name the system of each run:
(in the rows, 128 means zero)
Z285, path 1 (8 x 28):
[[74,126,103,108,159,120,198,154,100,151,165,113,104,165,181,143,104,94,148,157,160,147,100,146,144,185,164,126],
[71,136,93,117,126,112,210,136,108,147,149,104,102,163,201,155,106,112,145,151,149,142,93,174,138,204,135,120],
[81,144,87,127,108,98,206,120,107,140,122,112,94,150,204,170,115,128,148,143,129,144,104,173,128,206,103,126],
[115,146,90,139,84,94,187,113,119,127,105,123,92,138,195,173,130,149,132,117,112,131,121,180,123,208,87,121],
[133,139,95,155,77,101,160,102,118,112,91,142,76,125,173,175,153,152,115,98,96,127,129,163,104,202,78,126],
[153,137,99,158,77,118,134,108,124,94,88,155,74,104,140,168,158,154,102,85,88,127,137,137,101,186,82,136],
[164,124,116,154,90,125,117,110,119,86,98,179,63,96,115,160,163,151,93,78,80,117,159,109,95,154,96,141],
[172,114,139,146,97,147,99,123,117,76,111,187,72,83,93,139,164,135,88,84,73,114,168,76,97,133,120,148]]
Z440, path 2 (8 x 28):
[[145,119,133,111,148,95,124,140,129,156,106,88,153,159,88,116,147,98,149,169,182,135,184,84,150,86,129,111],
[139,121,128,106,160,98,138,147,123,151,115,89,134,166,98,111,154,86,145,157,190,129,175,59,152,107,137,114],
[131,107,113,109,157,108,151,148,115,142,126,95,124,167,106,123,157,76,145,151,183,128,163,55,142,123,144,118],
[121,105,112,104,158,114,166,156,106,137,135,93,107,160,128,127,149,73,138,155,181,134,162,56,135,147,143,121],
[111,107,101,100,166,124,172,166,97,135,146,114,87,168,136,130,140,71,136,155,169,143,149,69,132,156,154,124],
[102,106,99,108,161,123,181,166,94,138,159,117,82,166,166,140,132,69,134,150,160,137,149,75,133,181,155,124],
[94,119,98,108,165,127,194,162,96,138,158,128,79,161,168,142,122,70,141,157,150,137,122,103,131,193,160,131],
[77,116,98,112,163,132,197,152,100,133,173,132,83,159,186,148,116,92,134,155,143,135,111,120,136,197,166,125]]
Z321, path 3 (8 x 28):
[[73,143,137,127,132,149,142,120,132,138,177,144,176,110,179,123,77,175,139,121,100,143,35,231,138,147,154,138],
[99,153,140,138,88,141,122,104,146,117,141,162,154,93,164,136,87,192,132,110,78,139,61,233,115,135,114,135],
[133,153,129,150,65,131,116,96,154,110,114,165,142,86,142,147,109,194,121,96,63,134,104,212,116,134,85,131],
[154,148,123,159,48,124,112,84,152,96,77,158,110,94,117,157,145,188,101,84,73,128,134,173,106,132,60,138],
[177,139,116,147,56,109,113,91,135,95,63,148,90,103,96,156,174,163,103,81,90,115,169,115,104,143,47,131],
[183,120,111,144,79,96,120,111,125,95,61,140,69,127,80,157,197,131,105,96,112,120,209,62,101,136,62,121],
[180,116,101,131,112,107,132,129,111,110,74,127,63,144,93,139,198,98,109,119,137,127,210,28,100,149,86,119],
[152,105,110,112,146,119,161,154,106,116,116,111,68,152,100,127,178,65,113,131,160,125,191,13,120,164,127,112]]
Z440, path 4 (8 x 28):
[[117,153,113,130,81,80,151,96,149,151,78,81,175,145,141,143,130,169,167,152,142,147,119,198,138,124,70,108],
[116,147,125,127,101,79,139,100,148,169,89,78,194,155,130,132,122,178,171,151,152,143,117,201,148,108,87,110],
[117,147,141,124,114,86,129,104,154,170,97,73,200,149,118,125,118,166,177,162,163,144,120,189,158,79,93,110],
[123,141,148,113,119,89,115,116,152,168,101,68,200,147,107,117,122,157,176,165,164,149,123,163,156,66,113,111],
[126,121,152,114,140,98,109,124,154,163,112,79,202,150,88,108,128,143,173,164,168,147,137,140,154,56,120,121],
[130,118,152,108,146,111,110,142,141,154,118,85,192,154,79,97,137,124,158,162,169,133,156,107,150,54,132,116],
[136,116,152,104,162,111,107,147,136,157,126,101,176,150,76,98,143,102,148,163,178,131,166,76,155,59,146,121],
[145,107,142,102,172,117,110,150,126,149,133,99,153,146,84,101,153,82,137,155,176,123,171,59,154,73,150,124]]
Z332, path 5 (8 x 28):
[[181,121,108,137,97,94,137,119,116,106,69,120,79,145,102,147,186,117,125,128,134,122,208,53,110,141,74,117],
[168,119,102,129,108,92,140,130,120,123,68,103,87,152,93,143,184,104,139,142,150,138,214,50,117,133,80,108],
[150,123,106,117,117,90,143,132,121,142,78,87,112,167,95,131,175,92,153,151,174,139,209,68,130,119,93,110],
[151,115,124,116,141,89,139,131,128,154,88,80,139,168,92,123,157,92,154,165,181,133,191,71,144,97,115,115],
[136,123,131,105,154,99,128,143,136,161,108,78,159,167,94,113,139,102,158,170,187,129,174,83,155,79,132,111],
[127,124,145,104,158,109,119,145,141,169,127,82,181,162,95,101,132,118,162,173,182,129,153,109,166,67,143,116],
[117,126,154,97,155,116,111,136,143,153,136,95,204,152,99,95,122,125,158,166,170,136,126,125,154,52,153,119],
[108,132,159,111,152,123,99,144,148,151,149,101,211,128,100,98,109,146,160,156,151,139,107,154,159,52,151,120]]
Z285, path 6 (8 x 28):
[[180,132,133,144,62,106,98,101,147,105,63,135,118,105,71,143,184,165,118,99,113,128,191,100,109,106,52,126],
[186,115,143,136,84,125,77,112,136,88,77,149,118,100,52,122,187,141,115,105,106,124,196,62,112,78,83,131],
[189,109,153,127,124,126,61,128,126,98,106,148,125,105,50,108,171,127,112,108,117,126,192,41,117,62,115,134],
[164,99,159,115,167,144,74,146,126,113,137,143,137,110,60,105,158,103,111,119,141,113,170,35,126,65,160,141],
[141,97,162,112,194,146,80,167,122,125,155,128,146,119,78,92,129,82,121,146,155,124,156,46,147,63,189,137],
[117,103,161,98,202,139,100,170,121,145,177,112,147,137,100,91,113,85,147,168,168,129,142,77,155,65,200,131],
[91,111,146,96,198,134,128,175,119,156,181,103,159,149,127,97,102,85,154,177,177,141,126,101,161,89,196,127],
[75,121,135,102,194,122,151,161,122,163,171,90,169,173,154,111,97,95,169,179,171,144,104,137,163,121,177,121]]
Z332, path 7 (8 x 28):
[[163,123,101,133,93,85,147,124,128,126,71,100,95,160,98,143,182,105,136,138,148,133,215,67,121,137,72,110],
[151,122,110,126,109,83,148,132,125,139,75,82,111,164,97,130,175,104,155,152,170,138,202,66,134,127,81,107],
[140,121,116,121,138,86,143,142,127,159,91,78,138,171,106,123,155,97,158,162,185,135,188,82,142,108,112,106],
[130,121,126,107,158,98,143,140,135,161,117,77,161,180,102,109,138,97,165,168,189,126,171,92,156,88,135,114],
[117,126,142,103,163,114,137,141,138,168,135,90,185,164,97,102,124,112,164,177,188,133,151,109,158,76,150,114],
[108,118,151,102,163,118,116,148,139,163,140,97,197,156,106,96,114,121,164,174,171,139,123,129,165,62,154,120],
[100,129,162,104,161,134,103,148,138,157,156,103,209,131,111,90,98,139,158,155,148,143,109,153,155,56,167,129],
[98,126,168,116,151,137,95,136,152,149,164,121,207,119,116,99,82,159,152,144,133,142,90,171,158,62,162,135]]
Z321, path 8 (8 x 28):
[[175,139,114,147,47,95,117,90,143,104,50,128,109,119,80,157,182,166,113,99,112,123,191,107,117,121,44,122],
[184,129,108,137,73,85,127,117,132,107,53,116,79,141,81,148,195,129,119,116,130,126,221,58,110,131,56,122],
[171,110,101,126,110,100,139,134,113,114,74,102,73,156,89,138,186,92,131,137,155,135,218,36,114,143,83,112],
[139,108,103,107,149,114,158,155,107,127,118,99,78,168,112,136,169,66,133,145,175,132,187,26,121,151,123,121],
[117,103,113,105,181,117,172,171,94,140,155,101,105,168,132,127,138,64,142,162,184,143,152,59,136,150,164,121],
[87,105,132,106,203,132,163,180,98,156,188,107,127,163,158,114,108,65,156,168,173,142,116,101,151,143,185,121],
[70,113,136,106,200,146,157,167,112,159,196,121,157,148,176,111,84,97,159,162,158,138,79,147,152,132,199,125],
[62,132,147,110,183,155,148,151,121,152,193,130,186,131,182,103,72,133,152,141,132,136,45,190,150,131,186,133]]

runs to name:
path 9 (4 x 28):
[[147,153,99,148,39,94,148,82,151,119,58,126,120,124,123,164,161,179,127,96,104,126,150,168,108,155,38,116],
[169,147,116,148,48,99,123,82,145,100,58,142,97,113,100,157,174,171,104,87,100,119,165,132,102,139,50,128],
[181,127,131,148,73,118,90,98,138,85,71,159,97,99,73,144,179,156,105,87,100,124,186,84,100,120,66,134],
[186,109,140,142,106,141,79,122,131,88,87,166,96,90,58,123,177,148,101,100,99,118,191,54,98,88,98,138]]
	Z285
path 10 (4 x 28):
[[54,136,129,122,157,141,169,138,117,147,185,124,174,133,198,130,75,142,151,138,137,146,35,206,140,157,165,130],
[65,144,130,127,129,148,145,122,135,135,165,136,172,109,184,124,77,166,140,125,107,139,36,230,133,151,145,129],
[100,153,128,151,94,146,132,108,143,127,145,152,159,100,174,139,91,192,139,116,84,140,62,236,115,141,118,132],
[122,155,128,150,60,140,124,89,152,107,107,167,125,100,143,151,110,191,115,92,68,133,96,214,115,136,88,129]]
	Z321
path 11 (4 x 28):
[[67,138,155,117,167,142,133,143,133,159,188,123,200,127,166,105,66,151,154,152,135,140,52,201,154,100,180,133],
[90,146,159,135,130,135,110,118,148,150,160,130,198,108,161,118,75,179,149,138,111,138,54,234,147,91,156,134],
[113,156,147,149,92,130,100,103,156,134,126,149,183,97,139,132,91,202,142,120,90,136,79,237,135,91,116,137],
[137,159,135,147,53,118,103,88,167,115,89,148,161,91,113,137,124,203,124,100,84,129,112,204,117,103,70,128]]
	Z321
path 12 (4 x 28):
[[64,122,134,103,187,142,163,155,114,159,194,116,160,152,185,113,81,105,159,163,154,140,69,168,152,137,192,130],
[57,138,139,109,164,154,150,146,120,150,189,123,186,124,192,118,67,150,148,141,133,144,36,207,147,143,181,137],
[80,145,143,131,126,147,132,117,145,143,163,142,184,112,176,127,73,173,140,122,94,138,37,233,134,129,144,137],
[102,154,138,146,85,140,121,101,147,126,134,156,161,93,154,134,89,191,134,117,73,143,73,232,118,125,120,130]]
	Z321
path 13 (4 x 28):
[[148,104,170,128,164,163,63,147,126,91,174,179,141,93,82,100,131,126,101,106,108,120,138,70,122,78,179,155],
[125,102,180,119,189,158,79,159,122,119,186,157,150,96,91,87,116,117,122,124,127,126,118,83,140,72,199,150],
[104,109,166,102,196,157,95,169,131,136,197,135,172,113,110,90,97,106,136,153,144,131,104,111,155,70,206,144],
[86,113,159,104,190,148,122,160,121,154,192,122,182,132,134,95,89,113,155,169,152,143,94,135,154,88,196,136]]
	Z285
path 14 (4 x 28):
[[97,103,163,105,193,155,108,159,121,138,195,147,161,115,125,92,100,114,134,147,136,131,105,117,155,83,196,140],
[110,106,163,109,197,158,98,160,118,121,189,147,144,109,110,97,106,108,124,139,135,128,110,96,150,83,204,146],
[120,97,162,112,194,158,93,164,114,122,190,160,130,104,112,103,121,97,114,125,131,126,122,79,140,89,202,148],
[129,91,159,113,184,169,99,159,106,104,180,159,106,99,99,110,124,92,104,127,127,121,130,59,133,106,198,150]]
	Z440
path 15 (4 x 28):
[[68,120,149,103,182,135,133,156,129,167,181,99,191,150,153,100,84,122,167,176,166,137,89,155,167,99,185,124],
[64,140,136,110,156,110,157,144,132,175,161,85,196,164,172,117,82,131,175,169,164,148,78,191,166,126,156,122],
[87,142,113,120,126,102,171,125,134,175,127,74,186,164,181,134,98,155,179,156,157,149,83,209,155,143,114,114],
[105,158,102,133,79,89,179,102,137,157,94,84,160,155,172,141,117,167,172,151,144,154,105,216,137,157,72,112]]
	Z285
path 16 (4 x 28):
[[117,160,104,140,65,92,167,102,143,142,82,97,157,143,158,146,132,176,162,136,129,153,106,206,128,158,65,113],
[109,159,118,129,80,90,151,96,147,152,83,88,186,140,156,141,114,178,167,138,136,143,103,215,135,129,70,119],
[114,148,134,131,96,89,133,95,158,164,94,80,199,146,141,127,115,180,175,151,144,145,102,213,153,94,86,116],
[119,145,147,124,116,88,118,106,152,163,101,76,205,146,127,120,119,171,173,160,154,148,109,203,149,72,100,117]]
	Z440
path 17 (4 x 28):
[[65,127,125,106,185,143,159,159,112,153,198,123,155,144,184,109,82,110,155,160,146,142,65,162,141,146,195,132],
[54,130,120,107,149,131,177,144,121,152,178,110,155,150,195,133,79,127,161,153,142,142,59,193,151,168,165,128],
[69,149,103,123,115,115,195,131,116,149,146,103,148,151,195,149,93,152,163,145,134,150,68,219,140,181,125,123],
[86,154,107,136,81,100,184,111,129,147,109,105,133,144,190,154,106,165,157,136,110,153,89,216,121,183,86,117]]
	Z285
path 18 (4 x 28):
[[106,107,104,98,167,114,186,166,97,143,149,102,98,173,141,132,142,65,140,163,182,142,151,67,137,166,154,116],
[79,108,119,105,182,130,180,173,101,151,180,107,117,167,166,124,104,70,152,172,174,144,115,107,148,161,183,123],
[70,116,126,102,187,141,168,164,105,154,198,118,149,154,183,115,85,96,155,165,157,142,76,148,147,152,199,134],
[70,127,139,108,177,147,152,151,114,150,203,124,171,132,191,122,76,127,148,142,132,144,48,189,147,142,187,136]]
	Z321
path 19 (4 x 28):
[[185,122,110,146,76,102,115,103,122,83,67,150,73,114,90,151,199,129,103,99,107,117,206,58,100,133,74,128],
[178,112,108,137,114,114,127,129,111,95,77,130,58,133,85,147,189,92,113,113,134,119,215,25,106,141,90,120],
[152,103,104,113,149,125,145,155,106,111,122,111,71,155,99,125,172,69,113,133,150,124,193,13,122,162,131,124],
[123,101,116,99,178,135,157,177,95,128,161,115,78,153,123,123,148,54,131,154,173,146,160,33,128,152,167,127]]
	Z321
